The rows below fall into families. The same turns and mirrors carry the whole set onto itself and the rows of a family onto each other. For each named row, which other rows are in its family? Write them in the order they are listed.
These 18 rows form 6 families of 3 rows each.
dizun: [ 15  15  12  14  41 -14 -26   3  -5   2   6 -11  21  28  13  25  10  26
  27 -13]
fab: [ 19   9  48 -23 -17  10  19  15  -9 -23 -10 -11   4  41  -6  -2   4   3
  17  14]
gib: [  7  10   3  -5  17 -14 -15  -6   5   5  13  -4  33  12   5  26  10  36
  46 -15]
kebof: [ 20   2  34 -12 -23  11   7  15   2 -26 -12 -32  19  29  -9 -19  11  -2
   7  15]
Liba: [ 27  10  37 -27 -25   1  11   4  -6 -20  -7 -35  12  47   2  -7   5  -3
  27  10]
zeg: [ 15  20   1  -3  21 -30 -14 -17  11  -3  25  -2  33  24  11  10  11  30
  33 -14]
nifi: [ 19  13  -7 -15  18  -9 -31 -12 -23  10 -24  30  11  43 -13 -27 -16 -21
   8  13]
Fuma: [ 11  -6  32 -24 -26  15  19   9   0 -10  -7 -16   8  18 -20 -11  10 -11
   5   1]
Fatum: [ -7  28 -12  -2   9 -17 -20  -4 -11  14 -16  24  12  33 -14 -42  13 -22
  15  19]
Vil: [ -7  26 -24 -13  16  -7 -26 -16 -15   8 -18  18   3  24  -7 -32  -4 -26
  24  10]
rizon: [ 18  31 -22 -26   8 -14 -30  -5 -26  11  -8  12   5  31   1 -31 -18 -24
  19  17]
lav: [ 22  23   1  31  24 -18 -18   2  -4   8   3 -16  35  22  22  12   7  20
  23  -9]
tamo: [ 11  -5  38 -29 -25 -11  15   9  -4  -1   5 -21   5  32 -23   1  19 -12
   8   1]
maf: [ 10   5  52 -33 -19   1  -2  28   9 -11 -14 -13  10  16 -15 -11   7   5
  24  -4]
dof: [  6  29   4  -7   6  -8 -15  -6 -13  15 -15  32   5  16  -5 -38 -24 -31
  13  -3]
fel: [ 25  17 -12 -18  -5 -15 -38   6 -26  23 -26  20  18  38 -12 -25  -5 -24
  13  15]
kot: [ -1  14  20   8  29 -22 -30 -21   5   3   2 -12  26  21   6  14  -3  12
  51 -23]
dodof: [ 15   9   7  19  14 -15 -23  -2 -13  18  13 -11  40  23   5  29   6  23
  40  -6]

Which other rows belong to the same family as Fatum? zeg, tamo
Which other rows belong to the same family as kebof? rizon, dodof
Which other rows belong to the same family as gib? Fuma, Vil
Which other rows belong to the same family as fel? Liba, lav

The rows below fall into families. The same turns and mirrors carry the whole set onto itself and the rows of a family onto each other. For each named row, which other rows are in its family? Write them in the order they are listed.
These 16 rows form 4 families of 4 rows each.
vavo: [ 17   7 -23  27   1  16   9   5  -4 -11  -3 -42   1  -7 -10   7 -14  40
  24  21   0 -13  28 -38]
fir: [ -4   4 -23  26  21  32 -23 -10  10  -3 -23 -14  15  -6  24   7   5  27
 -27  22 -14 -19   2  -1]
nofim: [-11 -16   4   9  39  23  23  11 -22  27  21   0   2   2  27   2 -10 -13
  18 -13 -11   5  -2  22]
figak: [-11  14 -15  47  19  22   3  -6   5   1  -7 -39  -1  -7   8  13  -8  46
  15  12 -17  -4  38 -24]
Voba: [  8   1  27  16  16  -6   0  -8   0   5   3  17   6 -36  16  16 -15 -11
  39 -27  11  15  15   5]
Zadon: [  0   0   8  26  24  -3  -1 -23   0  -6   5  19  14 -29  17  19   3 -17
  46 -14   4  17  18  13]
mobu: [ 16 -23   2  13  12 -12   8 -23 -15 -11   6  12 -10 -39  -1  21  -3  -7
  37  -3  14  17   3  10]
galu: [ 11 -23 -20  10  23  25  31   2 -32  18  20 -12 -15 -14   7   9 -11 -20
  21 -12   7  -3 -12  24]
Gubik: [ 24   4 -29  13  11  44 -15  11  17 -11 -19 -17  23 -18  12   7 -25  24
 -13  30  -2 -23  -2   0]
vuvu: [ 13   6 -20  21  19  13 -10  11   8  -5 -10 -40   5 -17 -10  -1 -30  48
  31  11 -10 -14  27 -32]
ziza: [ 23  -3 -39  13   4  27 -15   6  13 -10 -24 -21  11 -17   7  15 -12  33
 -20  13  -7 -13 -20  -1]
fimu: [  1 -27  -6  19  32  30  21   7 -19  19  21  12   2   0  32   2 -21 -21
  10 -14   6  -8 -13  14]
ven: [  5 -23  -2  17  31  29   7  19 -20  21  32   2  11  -7  32   4 -14 -23
  23 -22   4  -6   0  15]
Tesa: [  0  -3  10  26  23 -11   9 -13   3  -2   1  21  -8 -34  10  16 -10 -10
  44 -26  14  12  19  -5]
runel: [ 17  -2 -31  12  15  54 -17   2  15 -12  -9 -23  10 -16  17  10 -16  22
 -16  22 -17 -22 -15   0]
sev: [ 12  12 -11  19  14  19  -5  -4   7 -14  -8 -38  -9 -23  -1  -2 -14  49
  33  14 -10  -6  31 -36]

Which other rows belong to the same family as vuvu? Voba, Gubik, ven
Which other rows belong to the same family as nofim? vavo, Zadon, ziza
Which other rows belong to the same family as sev? fimu, Tesa, runel

The rows below fall into families. The same turns and mirrors carry the whole set onto itself and the rows of a family onto each other. For each named row, which other rows are in its family? Write them in the order they are listed.
These 30 rows form 5 families of 6 rows each.
Fofe: [  9  24  -4  24  -1  13  20   4 -16]
filup: [ -4  18  -3  14  -2  -7  32   7 -23]
zes: [-23  -9  23   0  21   3   9  -9   8]
Paf: [  6   8  -7 -33  -5   4 -21 -22 -18]
konak: [-10 -19  32  -1  10 -14   2   0   7]
Bil: [ 19  25 -19 -19 -18  16  -8  -9  -3]
kavuz: [  7   4   4 -25 -15 -12 -22 -19 -23]
Bive: [ 10  21  -1 -21 -27  13  20   8  13]
Bovof: [ -1 -25  15  -5   5 -13   3  21  20]
bam: [-26  -4  31  -9  14   0  -6  -2  -6]
Gep: [ 12 -25 -25   3  -2  10 -19   6 -18]
radib: [ 23  19  -2  -6 -19  -2  30  -3  10]
naf: [ 23 -14 -22   0   5 -12 -15  -1 -24]
Zol: [ 12  15   0  15  -9  -2  36  -6 -10]
lamaz: [ -8 -27 -13  -1  11   9 -22  20  -4]
Til: [ 11 -14 -25   0  -6 -10 -11  17 -29]
fop: [ 21  33  -1  -9 -17  12   9   0  10]
pef: [-23  12  22   8   3  15  22  -5   4]
Lud: [ -8 -23  -2 -21  -4 -12   7  27  18]
medi: [  8  -9   1 -17  -8   9 -28 -25 -14]
Pom: [  6  15 -22  14  -1  17   3  -5 -31]
zon: [-13 -11  13 -21   6   8 -31 -13  -1]
nenet: [ -8  14   3  16  -8  14  31   3 -22]
ruz: [-27 -14  26  -7   7 -13   7  -7  -9]
Roge: [ -7 -15   0 -12  12   5   7  19  32]
nota: [ 22  -4  -7 -17  -1 -14 -22 -20 -17]
miz: [  6 -10 -34  -2   6   5  -8  10 -30]
kono: [-6  5 -1 -6 -7 16 20 23 28]
Dun: [ -8 -16   0 -15   6   1  -5  36  16]
bugoz: [ 12  28  -2 -24 -20  -8  20   4  10]

Which other rows belong to the same family as miz? Paf, Bive, bam, nenet, Dun
Which other rows belong to the same family as bugoz? filup, kavuz, Til, Lud, ruz
Which other rows belong to the same family as kono? Bil, lamaz, pef, Pom, zon
Which other rows belong to the same family as Roge? Fofe, zes, Gep, fop, medi

The rows below fall into families. The same turns and mirrors carry the whole set onto itself and the rows of a family onto each other. For each named row, which other rows are in its family? Write them in the order they are listed.
These 32 rows form 4 families of 8 rows each.
Mok: [ 26  61  43   6  -6 -37  12  -4  34   6 -38  34  -5 -10 -49  10 -28]
bibe: [-15  62  44  -6 -14  -1  -3   3   9  10 -48 -13   7 -17 -15  -7 -25]
Tisum: [-33  82  43  -4  21 -10  16  -5  44  -6 -48  20   4  14 -52  -5  -1]
pada: [ -8  60  54 -10   0  -3  -4  -4  16  19 -46 -18   0 -23 -25 -11 -20]
lifoz: [ 14  42  26  -8  -5   1 -23 -15  11   6   5  25 -18 -17  -4   3 -32]
mas: [-10  52  23 -10 -16   2  -8 -32  46  19 -19  14  15  27 -37  -7 -39]
Kefog: [ -8  66  54   0 -13   1  -8   2  14   3 -44 -17   6 -21 -22  -6 -26]
Zupa: [-24  90  46  -7  21  -4  19   1  55  -2 -44  15   3  11 -47   3  -3]
mar: [ -8  57  19  -4  20   2  10  -4  58  -4   8  56 -26  14 -48  -4 -18]
Giko: [-42  68  21 -11  19  36  -7 -13  22  -2  -1  10 -14   0 -17 -21 -16]
mep: [ -7  39  28   6  -7  -3   0 -31  46  14 -19  11  19  28 -34 -13 -33]
bis: [ 17  60  45   0   0 -41   6   0  44  -2 -32  37  -4 -19 -44   2 -43]
dabu: [-10  89  35 -11  23   0   5  11   9  -9 -21  33 -38 -37 -32   0 -13]
sukef: [-40  72   9  -9  14  36  -2  -2  32   2  -5   6  -9  -4 -16 -12  -7]
rulev: [-16  52  27  -2 -21   7  -5 -24  54  30 -20  14  10  25 -35  -4 -29]
rud: [ 21  52  45   2  -6 -30  12  -3  35   0 -37  38 -11 -10 -53  13 -39]
noga: [ 24  54  58  -2 -13 -27   9  -2  40   4 -26  37  -5  -8 -52  13 -28]
maku: [  8  37  20  -4 -19  13 -12  -5  17   8  13  29 -18 -24 -21  -2 -32]
gipa: [  0  74  41  -8  22   2  13  19  18 -25 -12  29 -25 -38 -33   5  -5]
gop: [ -7  76  41   4  27  -2  13  17  13 -14 -18  30 -33 -37 -29  -3  -4]
vit: [-38  75  19  -8  18  30  -7 -13  25   5  -1   6  -8  -1 -13 -22  -4]
Rig: [ -4  75  41  -1  23   0   5  16   6 -14 -19  37 -23 -43 -31  -9  -5]
vopi: [ -9  61  11  -6  25  -1  13 -17  45   2   7  60 -24  10 -45  -3 -17]
Negun: [-13  53  23  -4 -10  -2   1 -34  51  19 -20   8   4  32 -35  -3 -39]
Basa: [-31  86  37   3  20  -5  28  -5  45  -1 -45  19  -1   7 -61 -15 -14]
bofik: [ 16  47  21  -3  -9  10 -11 -11  16  10  10  23 -22 -25 -13  -5 -42]
lekod: [-28  85  38 -10  24  -5  23 -12  46 -11 -50  18   2   5 -48  -9  -1]
rigak: [ 12  43  26   5 -11   3 -18  -6  12  16  11  27 -20 -16 -18  -2 -43]
tet: [ -7  69  48  -6 -18   7  -3   0  14  10 -40 -12  11 -28 -20   5 -16]
Giru: [ -8  69   9   5  15  -1   8 -16  39 -14   5  63 -19  14 -41  -2 -26]
tad: [ -1  67  20   2  27  -1   8 -20  48  -5   9  57 -26   7 -51  -4 -20]
lisu: [-33  69  18  -4  15  38  -1 -19  11   7  -9   7 -15  10 -22 -15  -3]

Which other rows belong to the same family as Giko? Mok, bibe, Rig, Negun, lekod, rigak, tad
Which other rows belong to the same family as lifoz? pada, mep, bis, dabu, Basa, Giru, lisu
Which other rows belong to the same family as vit? Tisum, mas, Kefog, rud, gop, vopi, bofik

The rows below fall into families. The same turns and mirrors carry the whole set onto itself and the rows of a family onto each other. For each named row, which other rows are in its family? Write them in the order they are listed.
These 18 rows form 3 families of 6 rows each.
kom: [ 13  -1 -28  -4 -12   1 -26  20  -8 -16   5 -14 -16   8  -7  22 -19   2
  -5  18   8 -12 -20 -33   9]
big: [-20  19  18   8  24  12  35 -20  16  -7  15  12  14  -6  11  -2 -12 -10
   5   7  -5  25  10  24  20]
pov: [ 31  -9  -4   7 -20   4 -40   7 -14  -1 -20 -13 -10   7  -8   1   0  14
  -1   8  -4  -4 -41 -14   3]
Vipa: [ 30  -7 -29  -4 -10  -9 -21  11 -17  -6  -3 -22 -26  -1  -8  18  10  12
  -4   7  19  -7 -28  -8  -1]
fesif: [-13   2  17  -4  29  14  44 -17  -1  -3   0  27  15  -3  -2 -12   1  -4
 -16  -6  -8  13  23  22   8]
dud: [-10   0  20  -2  30  15  41 -20   3  -4  -1  27  16  -1  -6 -11   2  -7
 -16  -6  -7  13  22  22   9]
suke: [ 30  -9 -26  -3 -11  -8 -22   7 -13  -6  -2 -24 -26   3  -9  19  11   8
  -5   7  17  -8 -29  -9  -2]
luku: [ 10  -1 -29  -6 -14   0 -23  21  -7 -17  10 -16 -18   9  -3  21 -16   1
  -6  17   7 -11 -21 -33   8]
sot: [-17  20  -1   0  13  15  36 -29   4   5  -5  18  14  10  18 -31   2   6
 -14 -10 -22   8  13  20   1]
suf: [-20  21  16   8  26  11  34 -18  11  -6  13  14  16  -9  11  -3 -15  -6
   7   7  -3  26  12  26  21]
fusa: [-10   2  19  -1  31  15  39 -17  -1  -3  -4  28  17  -3  -6 -11  -1  -3
 -13  -6  -5  13  24  22  10]
sugo: [ 14  -3 -26  -2 -12   2 -26  18  -4 -17   7 -16 -16  11  -7  22 -16  -1
  -5  18   7 -12 -22 -34   8]
runi: [ -7  15  11  12  19  19  27 -39  17   3 -16  17  21  17   6 -26   0  -4
 -12  -9 -20   4  11  17   4]
kugo: [ 31  -8 -26   0  -8  -9 -25   9 -15  -7  -8 -22 -24   1 -12  19   8  10
  -3   8  19  -8 -29  -9  -1]
suse: [-12  21   2  11  23  16  24 -28  -1   7 -24  24  23   5   9 -27 -12  11
  -6  -8 -15   5  17  21   7]
deve: [ 22  -3 -14  -4 -25   0 -32  17 -26   3 -12 -10 -16  -1   5  -4  -1  25
  -2   9  -5   0 -37 -10   0]
Bipo: [-17  20  19  12  27  13  31 -20  15  -8  10  13  18  -7   8  -2 -15  -9
   8   8  -3  25  11  24  21]
kevo: [ 24  -8  -7  -4 -30   3 -28   8 -10  -3  -2 -19 -18  10   3  -2  13  12
  -7   8 -11  -1 -44 -13  -3]

Which other rows belong to the same family as suke? Vipa, fesif, dud, fusa, kugo
Which other rows belong to the same family as runi? pov, sot, suse, deve, kevo

The rows below fall into families. The same turns and mirrors carry the whole set onto itself and the rows of a family onto each other. For each named row, which other rows are in its family? Write them in the order they are listed.
These 32 rows form 4 families of 8 rows each.
lan: [ 12 -16 -39  -1  30  16 -27 -13  14 -20  -9 -10  17  29  19   2  29  16
  -4 -19  10]
Tebu: [ 36  25  -2   0  36 -11 -46  10  -4 -28  40  -7 -22  31   6  15 -20 -26
  -3  30 -10]
mago: [ 45  17  -7  -7  28 -17 -41  -1   4 -29  49  -9  -5  28  -1  14 -10 -14
  -6  51  10]
lavol: [ 39   1 -16  -4  41   5  -3 -43   9 -13  12  -3  46  17  18   7 -13   5
  -9   2   9]
bado: [ 32  -2  -9   7  53  -3 -16 -36  -2 -27  12   4  33  28  31  13  -6  24
 -23  -1  17]
zus: [ 17  15   5   8  38 -13  -9 -22   4 -34  -3  11  52  30  15  29  -2  16
 -26  -7  14]
vulil: [ 30  23  -3 -18  42 -27 -40  -4  -6 -27  37  17   0  29   5  24 -11 -36
 -19  40  10]
Movaf: [  7   0  -8  12  20   2 -15 -16   6 -31 -19  10  38  34  13  25  18  17
 -17 -27   5]
nula: [ 16  -1 -17   1  12  11  -3 -26  17 -16 -15   2  49  23   1  15   9   0
  -3 -21  -2]
tepok: [  5  26   0 -13  11 -23 -38  16   2 -32   7  23   5  35 -14  36  11 -44
 -14  16  -2]
Lisom: [ 15  19  -7   6   7   0 -48  25   3 -29  14  -4 -26  36  -7  20   3 -30
   5   4 -22]
patun: [ 33  -5 -31  -7  60   1 -23 -27   8 -21  19 -12  25  24  31  -1   2  19
 -15  10  24]
Pif: [ 33  -8 -28 -15  37  -3 -52 -14  -9 -15  34  10 -30  31  17   5   6 -29
  -7  23   3]
bosi: [ -3  13 -15  -2  20  -4 -14   5  21 -34 -19   0  46  30   0  24  23   7
 -14 -15  12]
tinad: [ 16   4 -16   1 -13   0 -45  20  13 -29  12  -5 -14  35 -20  20  26 -18
   6  13  -8]
rasu: [ 38 -10 -28  -2  12   5 -52  -1   4 -20  36 -13 -29  31   2   2  13 -10
   6  27  -1]
zef: [ 19  24  -7  -9  51 -18 -11 -10  15 -35   8  -3  55  25  12  21  -4   9
 -23  14  25]
boz: [ 25  14  -5  -3  27  -3   2 -30  15 -19  -2   4  61  20   3  21  -9  -2
 -11  -4   5]
Sul: [ 16  23  -3  -6   6 -17 -38  30   5 -20  33  17   5  29 -15  30   1 -35
  -7  34   4]
Rim: [  5  23   3   9  28 -17  -9 -29  -1 -30  -5   8  55  32  13  29 -13  -2
 -23  10   9]
sivo: [ 10   3 -19  -3  -6   0 -46  29   5 -13  23  14 -13  30 -12  19  19 -31
   3  17  -5]
lise: [ 25   3 -15   7  47  -5 -18 -49  -9 -18  14  -2  32  29  34   9 -18   7
 -18  17  13]
zipin: [ 11 -19 -31  13  24  15 -26 -44  -7 -12  -5  -2  14  34  31   3   8   9
  -6  -9   1]
Rifi: [ 30 -15 -28   0  26  18  -9 -40  11  -8  -1  -4  34  21  16   2   4   6
  -1 -16   1]
miv: [  8  -5 -26  -9   6   1 -51   6  -1 -19   5  15 -25  36  -3  16  28 -36
  -2   0  -8]
busib: [ 33  13 -12  -9  26 -13 -43  13  -2 -13  52  11  -6  26   1  16  -9 -27
  -7  46   9]
sor: [ -8   2 -13  14   5   3 -17 -23   2 -24 -25   6  37  36  10  23  13  -1
 -11 -17  -3]
rodit: [ 31   8 -15   4  23   5 -53  11  -3 -23  30  -9 -38  32   8   8  -5 -24
   6  13 -17]
Lim: [ 29  -7 -28  -6  14   4 -51  12  -1  -7  42   7 -25  28   4   6   8 -24
   3  29   2]
Pakol: [ 20  36   7   2  19 -15 -41  24   2 -35  23  -1 -10  33  -9  28 -14 -33
  -4  20 -15]
pakug: [ 22 -17 -21  11  35  12 -22 -32  -1 -22  -4   3  20  32  29   9  14  24
 -14 -23   8]
tamet: [ 22  31   4  -4   3 -22 -35  20  13 -38  25  -1  11  32 -23  32   3 -23
  -6  36   1]

Which other rows belong to the same family as Pif? lan, vulil, tepok, patun, bosi, zef, miv
Which other rows belong to the same family as lise? mago, tinad, rasu, Rim, zipin, sor, tamet
Which other rows belong to the same family as lavol? Tebu, nula, Lisom, boz, Rifi, rodit, Pakol

